In the rows, 128 means zero.
Families of rows that turns and mirrors carry onto each other, the same ones carrying the whole set onto itself: the rest of each named row's family, in list order:
5 families of 8 rows:
Pob: [140 134 157 125  87 126 157 124 145 136 103 124 141 159 127 136 155 103
 113  80 155 108 125 113 117 141 147 115 147 141 134 129 119 110 144 115
 125 150 113 131 113 139  96]
kon: [112 153 148 111 107 120  99 111 129  93 134 132 110 108 120 122 162 113
 157 129 169 117 120 121 136 103 138 101 147 164 127  95 139  96 132 130
 109 127 129 121 129 136 100]
fumi: [122 130 132 133 117 105 139 148 118 121 161 143 109 141 123 124 122 134
  89 114 115 122 117 150 130 165 144 109 111 146 109 152 143 152 119 139
 101 111 139 120 104 132 138]
vob: [112 126  98 140 126  91 172 146 107 130 156 146 107 132 114 132 119 139
  94 122 122 127 122 149 141 150 136 119 115 143 113 150 122 145 126 149
 132 116 133 104 121 119 144]
kigef: [131 130 108 153 148 114 127 144 138 122 136 132 124 141 122 133 156 174
 127  97 119 127 138 110 123 108 143  96  87 130 120 135 119 123 152 142
 129 128 141 110 130 118 173]
zona: [117 135 134 147 145 112 166 128 131 121 166  93 138 133 117 147 106 125
 117 109 148 135 143 124 134 114 139 119 120 169  82 120 126 131 127 150
 140 110 131 113 119  89 154]
Lome: [112 109 146 120 129 113 115 125 113 106 106 144 133 110 120 122 127  89
 115 128 132 114 124  77  88 113 123 114 150 118 139 137 143 103 121 109
 155 145 100 142 113 126 101]
miki: [125 147 106 140 135 119 129 154 115 132 147 135 133 151 124 131 152 163
 119 102 116 146 120 112 118 137 149  80 113 128 120 152  95 132 146 135
 132 129 154  87 123 128 154]
Kove: [119 127 128 152 123  96 146 137 110 125 145 146 100 146 107 121 128 156
 100 126 125 127  96 151 140 161 157 107 107 140 115 151 109 145 134 163
 124 124 142 121 125 122 128]
Diteb: [120 150 141 121 136 107 125 111 125 120 124 122 119 133 138 126 139 138
 132 153 145 109 131 114  96 126 133 102 161 122 149 109 140  74  99 113
 139 126 142 170  99 113 126]
vur: [117 103 147 115 126 116 141 127 122  99 116 144 150  94 100 118 145 107
 111 111 146  99 128 104  98 108 122 118 131 117 140 145 161 115 125 118
 142 135  97 123 123 126  94]
gugut: [139 124 110 138 141 120 135 148 117 126 140 122 129 130 105 129 163 183
 147 113 137 148 105 107 130 135 134  83 116 115 129 143 107 116 145 147
 141 127 161 101 115 125 148]
Mer: [133 136 102 124 130 104 129 151 128 119 148 125 113 128 115 134 167 167
 140 109 107 150 120 106 128 133 135 103 113 132 131 140 120 121 142 143
 126 127 162  88 105 108 165]
mika: [118 154 146 111 113 108 103 120 141 123 127 124  94 128 135 121 172 109
 139 144 175 132 111 129 141 110 115  99 159 155 136 111 111 109 141 143
 107 138 121 117 117 119  95]
ruk: [113 148 141  99  95 112 100 110 123 125 124 129 112 131 133 115 142 102
 146 141 188 114  94 131 141 135 117 108 147 153 132 111 120  93 144 140
 132 129 119 123 112 119  95]
ruvu: [126  95 133 101 118 120 137 142 122 120 120 133 151 103 126 138 137  97
 115 142 146 101 117 113  85 110 132 109 141 118 142 138 157 107 114 111
 145 141 106 125 112 122  95]
zirod: [115 128 138 101  95 125 105 126 128 124 109 131 112 123 134 141 161 109
 146 136 177 126 121 125 140 106 128  95 155 149 134  98 133  91 142 124
 103 134 136 115 122 137  97]
fala: [151 134 109 139 144 118 122 145 125 126 137 135 106 136 141 140 173 159
 146 113 126 141 123 100 110 127 132  93  99 126 114 146 114 130 158 136
 122 118 154  99 132 118 153]
Zatod: [138 119 157 128  89 117 129 109 137 130 100 142 139 155 142 156 152  82
 111 110 147  98 118 114 104 134 140 102 128 137 128 119 119 117 146 119
 131 146 113 120 123 141  89]
kudot: [124 118 120 129 135 127 192 146 116 126 162 110 135 136  95 131 100 123
 132 123 146 138 114 118 137 135 161 109 137 153  90 124 123 124 119 169
 136 122 141 116 119  95 126]
manaf: [ 98 136 131 165 147 114 131 135 120 127 141 122 140 133 138 132 132 130
 149 109 109 152 123  90 127 149 140 122 110 113 122  94  92 124 122 150
 137 113 127 103 104  86 159]
Tig: [141 139 162 128  96 116 129  88 147 110 122 136 151 143 127 137 151  97
 116  79 151  94 126 113 110 126 130  98 130 144 125 117 120 114 155 132
 128 141 113 118 129 141  97]
mesu: [ 92 125 137 161 148 129 120 154 124 115 151 115 153 126 120 132 136 141
 142  90 140 141 130 100 151 118 123 119  99 131 118 104 101 136 115 136
 135 108 115 106 103 104 157]
Zevir: [111 130 149 128 129 114 107 101 120 122 116 132 124 123 152 141 124 119
 122 158 153  99 125 131 101 114 124  90 159 113 145  97 128  89 118 111
 137 126 136 158 123 102 113]
Mami: [ 92 125 116 146 151 119 172 142 108 127 158 109 134 152 115 140 105 123
 116 122 136 149 131 100 137 125 143 105 145 149  89 119 112 134 112 150
 145 109 153 119 114  90 135]
lisos: [ 96 126 131 163 149 132 122 156 114 130 144 117 146 126 132 133 131 128
 156  98 133 144 121  87 143 147 123 122 123 111 118  87 109 125 122 128
 117 100 126 125 100 114 151]
nevir: [111 150 159 104  87 119  94 108 122 112 116 147 103 120 140 118 146 105
 128 114 171 127 119 124 132 112 140  91 154 161 130 118 117 110 131 119
 118 141 125 128 117 128  96]
sep: [136 118 148 111  87 134 141 114 139 130 100 128 141 163 122 129 150 102
 127  93 174  98 108  97 127 136 125  99 139 133 129 132 124 107 151 123
 155 149 124 131 108 120  91]
Bemaf: [122 124 129 136 147 122 177 141 128 136 158 114 124 123 119 142 101 106
 120 116 152 134 139 116 126 118 135 109 140 142  82 124 129 143 126 152
 126 110 136 122 129  65 138]
gerut: [109 137 151 141 150 108 122  86 122 100 117 131 124 115 138 118 133 134
 121 143 144  97 129 117  97 108 138  96 145 120 129  97 152  92 123 120
 142 124 133 165 129 111 109]
radup: [ 99 131 108 175 136 119 137 156 121 130 161 124 134 125 136 142 152 136
 162 115 138 148 116 100 147 137 133 114 128 124 115 101  92 134 124 146
 150 114 127 102 110 120 159]
Dube: [108 124 131 169 145 115 134 139 111 127 157 119 153 131 115 140 122 127
 158 115 137 140 102  93 135 153 125 119 123 115 120 104  77 122 120 164
 150 112 122 119 109 102 145]
fovu: [140 117 135 110  91 119 156 100 146 124 106 146 133 130 140 127 137  83
 117  87 152 102 129 104 120 118 133 103 143 138 127 111 135 110 148 126
 138 155 100 127 115 137  99]
Fopa: [111  96 134 125 120 123 126 140 125 121 106 146 133 125 128 104 143 104
 124 144 151  94  98 102  99 130 131 118 137 109 142 145 149 108 137 132
 163 147  91 140 114 120  95]
Ked: [103 116 128 140 130 128 187 153 127 125 150 107 130 120 112 130 115 124
 127 109 134 156 139 113 137 129 157 128 142 145  96 126 133 130 123 155
 130 119 137  99 113  76 145]
mumif: [110 136 126 147 139 101 132 149 119 107 155 130 106 140  99 123 116 139
  96 128 110 127 131 143 137 135 144 117  97 163 108 147 139 137 126 146
 111 117 127 108 119 133 154]
muz: [114 130 137 151 120  97 146 130 127 116 152 129 100 148 121 130 125 141
  86 117 101 134 119 146 140 156 140 115 124 144 115 148 115 154 137 156
 119 125 145 107 113 100 143]
lago: [128 136 139 123 128 109 116  93 125 109 118 124 107 100 161 118 144 132
 133 151 153 114 124 122 103 111 125  92 163 128 135 105 150  88 132 109
 154 138 131 149 110 129 120]
zik: [123 147 138 115 126 126 118 113 120 120 116 126 117 135 133 110 122 128
 139 164 160 100 113 122  95 133 145  89 157 126 133 121 150  69 129 118
 157 138 139 154 117 111 118]
tikoz: [122 106 133 113 142 114 149 140 122 119 111 140 137 115 132 112 143  97
 115 142 138 114 120  99  83 114 128 129 132 114 146 145 135 110 120 131
 145 138  79 125 118 107  90]

Which other rows belong to the same family as ruvu? Mer, zirod, Zatod, manaf, Zevir, Ked, muz
Which other rows belong to the same family as Fopa? kigef, zona, ruk, mesu, sep, mumif, zik
Which other rows belong to the same family as Diteb? Pob, fumi, mika, fala, lisos, Bemaf, tikoz
Which other rows belong to the same family as miki? vob, Lome, Mami, nevir, radup, fovu, lago

Families of rows that turns and mirrors carry onto each other, the same ones carrying the whole set onto itself: the rest of each named row's family, in list order:
4 families of 4 rows:
bil: [117 116 150 141  86 142 129 105 136 134 101 133 115 149 127 149]
Tem: [118  84 119 137 112 123  96 102 127 147 122 112 122 118 131 112]
Penir: [128 136 110 115 173  89 131 142 126 132 128 109 134 115 127 125]
mel: [106  86 120 141 118 134  94 114 133 144 125 113 122 121 136 112]
vaba: [148 152 109 140 139 122 159 136 138 102 108 158 138 127 132 139]
zum: [103  86 124 141 124 122  93 116 131 147 132 120 122 129 129 115]
sazu: [142 165 123 118 129 113 166 147 133 114 111 151 121 125 135 135]
sig: [111 119 151 147  87 144 125 121 145 132 111 147 110 141 128 142]
gomu: [118 113 146 128  89 152 138 114 134 142 104 125 114 134 136 152]
rul: [143 162 122 121 131 105 168 140 127 108 108 151 129 128 126 129]
risik: [146 141 115 143 171  90 120 131 126 118 127 115 145 120 116 128]
nisu: [148 157 121 126 133 121 166 138 124 100 112 149 136 131 134 129]
Lele: [114 119 158 145  91 146 121 113 136 132 113 138 110 148 133 142]
lal: [121  87 133 122 109 122 102 110 113 147 127 104 115 124 130 109]
rer: [141 143 113 131 171  99 130 135 128 128 126 101 148 107 128 128]
ril: [132 142 104 121 170  93 136 136 130 136 124 111 146 111 127 133]

Which other rows belong to the same family as sazu? Penir, zum, sig
Which other rows belong to the same family as risik? vaba, gomu, lal
Which other rows belong to the same family as rer? bil, Tem, nisu

Families of rows that turns and mirrors carry onto each other, the same ones carrying the whole set onto itself: the rest of each named row's family, in list order:
4 families of 8 rows:
doreg: [149 113 121 136 131 144 129 159 149 159 114 108 111 149 137 122 114  95]
tama: [160 106 142 138 140 136 116 153 145 148 104  99 138 133 155 127 116 113]
Lisal: [159 107 144 140 138 135 115 149 143 149 109  95 136 133 154 127 119 113]
Lefe: [137 117 131 139 115 135 127 165 145 147 106 104 121 133 140 118 115  98]
dalom: [145 144 116 125 151 135 115  96 126 118 137 157 127 116 145 146 165 159]
rad: [127 151 117 121 125 149 106 104 124 125 146 162 115 130 138 144 175 153]
Nebuk: [137 116 138 143 114 133 131 164 142 147 122  92 119 138 142 119 120 100]
guk: [159 109 140 139 137 134 117 154 142 149 114  92 137 130 153 125 122 116]
Tok: [139 112 137 146 121 137 123 151 155 146 114 107 114 138 147 121 107  94]
Vezor: [123 154 107 121 123 156 100  95 127 113 136 156 121 118 132 128 166 148]
Fir: [147 143 112 126 151 139 114  90 129 117 132 161 126 115 145 147 159 153]
sibe: [129 147 122 126 129 150  99  91 130 128 149 164 110 136 145 146 164 147]
sifa: [137 160 110 119 141 159 111  92 129 117 160 165 120 135 136 125 149 139]
rine: [139 112 143 152 118 134 123 148 150 149 125  96 115 142 148 119 115  98]
dav: [159 108 135 135 134 133 119 158 142 148 108  95 138 131 153 125 120 115]
mefis: [134 160 106 116 134 158 117 102 126 120 154 166 123 133 135 122 156 142]
Nad: [150 112 138 121 122 142 123 158 144 146 117 104 114 152 132  95 117 108]
Zuraz: [149 115 122 133 129 140 132 164 142 162 118  99 112 152 137 123 122 102]
Lafu: [146 112 128 140 128 139 128 156 144 164 128  96 108 153 139 123 124 103]
figar: [137 161 109 119 135 155 116  98 124 116 163 160 122 136 135 125 157 147]
Febo: [137 159 107 119 139 161 114  97 128 114 153 172 121 133 138 123 149 139]
Rova: [124 153 115 128 125 152  99  86 125 113 144 150 115 121 137 128 167 148]
razi: [149 110 125 142 133 143 125 149 150 161 122 105 106 154 142 124 113  98]
Feka: [152 110 142 127 124 141 120 149 149 146 122  99 111 154 137  97 112 104]
Bimop: [145 142 115 130 153 137 112  89 129 119 137 162 124 119 147 148 160 157]
vefi: [130 147 116 123 133 153  99  92 135 124 138 174 112 129 144 145 158 142]
guvu: [153 111 138 124 126 143 119 149 150 148 115 106 114 152 136  96 112 103]
rozad: [125 153 107 122 128 157  99  93 132 112 128 163 119 120 135 128 158 144]
ninaz: [144 144 113 124 150 139 114  97 126 119 132 160 127 116 143 147 164 158]
safi: [126 150 110 116 128 153 105 106 129 125 135 176 118 129 136 145 167 149]
kazod: [126 149 114 129 127 157  96  82 132 112 138 160 118 122 141 131 161 144]
Zofi: [151 111 144 123 116 140 122 150 147 148 124  96 114 153 136  95 121 111]

Which other rows belong to the same family as Lafu? doreg, Vezor, Zuraz, Rova, razi, rozad, kazod
Which other rows belong to the same family as Tok? Lefe, rad, Nebuk, sibe, rine, vefi, safi
Which other rows belong to the same family as dalom? tama, Lisal, guk, Fir, dav, Bimop, ninaz
Which other rows belong to the same family as Nad? sifa, mefis, figar, Febo, Feka, guvu, Zofi

Families of rows that turns and mirrors carry onto each other, the same ones carrying the whole set onto itself: the rest of each named row's family, in list order:
4 families of 8 rows:
gonol: [153 119 126 127  77 139 115 142 143 131 141 128 116 106 127]
Gido: [133 109 142 121  74 113 105 126 143 127 124 144 125 121 145]
Pomos: [ 95 117 154 135 161 108 116 119 109 110 117 137 126 132 127]
nugo: [155 144 131 165 157 122 141 132 103 118 107 116 129 127 127]
puvaf: [112 127 138 141 171 131 131 137 103 111 130 116 118 117 105]
vuziz: [134 139 136 154 179 128 123 124 108 116 120 127 129 130 132]
rulus: [104 120 120  95 110 129 106 108 142 136 142 142 131 126 137]
faf: [101 121 140 126 167 138 107 130 120 115 146 132 118 116 116]
Desu: [152 122 139 150  88  99 147 138 113 120  96 117 124 123 124]
sebil: [110 107 148 115 105 116  93 118 141 123 132 154 125 124 147]
maka: [163 126 123 141  82 131 139 149 127 127 124 112 117 107 116]
pel: [123 133 138 140 176 135 101 117 123 119 134 142 130 128 141]
tezo: [136 132 132 153 149 125 149 146  98 112 117 103 118 115 101]
Govil: [181 137 123 154  96 129 130 136 131 131 114 124 127 120 141]
buv: [144 128 111 114  71 118 139 124 134 140 119 119 130 122 129]
Nomif: [ 94 110 154 120 140 114  97 115 129 115 130 150 127 129 138]
lar: [110 135 121 129 154 112 154 118  97 123 109 109 133 133 109]
Bof: [ 92 130 125 114 162 119 132 110 108 123 125 124 133 133 118]
tido: [126 122 114 102  79 126 117 114 145 141 134 135 130 123 138]
reto: [128 128 135 129 149 141  88 116 141 127 144 151 129 125 151]
fub: [175 142 126 165 123 124 144 137 113 124 106 114 128 123 130]
gogop: [147 134 111 129  88 110 159 127 115 134 106 105 130 125 118]
Fifal: [128 114 131 115 100 144  96 135 149 129 154 140 117 107 132]
Sen: [148 127 131 129 114 141  90 121 150 134 142 149 129 121 157]
Bozu: [169 131 124 139  92 136 107 130 145 135 130 138 127 118 152]
tero: [108 115 137 115 137 145  93 129 139 123 155 143 118 112 127]
Gif: [ 89 124 125 101 144 126 113 106 127 129 138 137 132 130 129]
nulu: [157 132 126 153 113 124 153 151 108 119 114 102 116 110 104]
mison: [136 125 144 155 123  97 152 135  98 112  92 113 125 127 116]
Fet: [150 116 138 137  67 107 128 134 132 125 108 129 125 121 136]
beli: [111 122 150 148 153  99 139 128  96 108 101 121 126 131 118]
sebat: [133 137 116 135 123 108 164 125 100 127 102 101 130 129 108]

Which other rows belong to the same family as sebil? Gido, Pomos, Desu, Nomif, mison, Fet, beli
Which other rows belong to the same family as Bozu? nugo, vuziz, pel, Govil, reto, fub, Sen
Which other rows belong to the same family as rulus? buv, lar, Bof, tido, gogop, Gif, sebat

Families of rows that turns and mirrors carry onto each other, the same ones carrying the whole set onto itself: the rest of each named row's family, in list order:
5 families of 6 rows:
vip: [107 117 148 110 123 158 121 134 144 123 100]
Mivav: [149 151 148 110 109 122 131 143 117 145 146]
numop: [163 103 130 132 126  96 111 126 123 123 129]
giri: [148  96 131 110 119 103 121 132 108 128 107]
getos: [ 99 120 132 127 109 134 110  96 152 118 131]
Tiza: [122 144 124 136 138 136 142 149 169 116 136]
Tipon: [ 93 115 121 137 135 122 120  96 147 111 132]
tivuv: [140 120 115 137 139 136 141 154  98 149 141]
Fadi: [146 133 144 129 107 139 110 124  98 146 123]
lipo: [156 133 132  96 106 127 136 123 105 142 139]
sogu: [102 144 129 101 138 161 116 130 149 131 119]
tal: [ 90 118 140 143 127 121 112 116 151 111 118]
Fas: [102 105 147 121 118 121 119 108 162 109 136]
lebu: [104 140 147 114 119 164 122 134 138 100 141]
reti: [139 129 131 130 149 141 129 145  87 132 148]
Sines: [115 119 108 132 138 121 151 140 170 113 126]
tis: [110 123 103 141 132 138 146 148 148  98 123]
pelik: [113 131 139 111 146 172 126 139 142 110 116]
lig: [160 118 115 119 134 137 139 139 100 132 157]
sifud: [ 97 135 122 147 148 129 133 147 159 116 121]
tibif: [160 128 140 128 160 124 139 149 110 125 134]
Nevuv: [140 149 152  99 125 116 128 117 101 142 126]
vupe: [ 95 138 151 124 142 150 116 139 151 122 111]
zesul: [151  94 124 121 139  91 128 142 123 133 120]
tifuv: [162  99 120 104 126 106 130 120 113 127 134]
sut: [142 119 111 130 155 122 126 134  98 134 156]
voti: [138 111 124 127 128  86 138 115 118 150 125]
setuk: [143 146 142 115  98 106 117 120 112 145 130]
kadir: [107 113 115 116 164 135 139 147 159 115 139]
mibi: [102 119 109 118 103 119 118 118 157 116 116]

Which other rows belong to the same family as reti? getos, Sines, pelik, zesul, setuk
Which other rows belong to the same family as Tiza? vip, Mivav, giri, Tipon, sut
Which other rows belong to the same family as tivuv? numop, sogu, Fas, tis, Nevuv

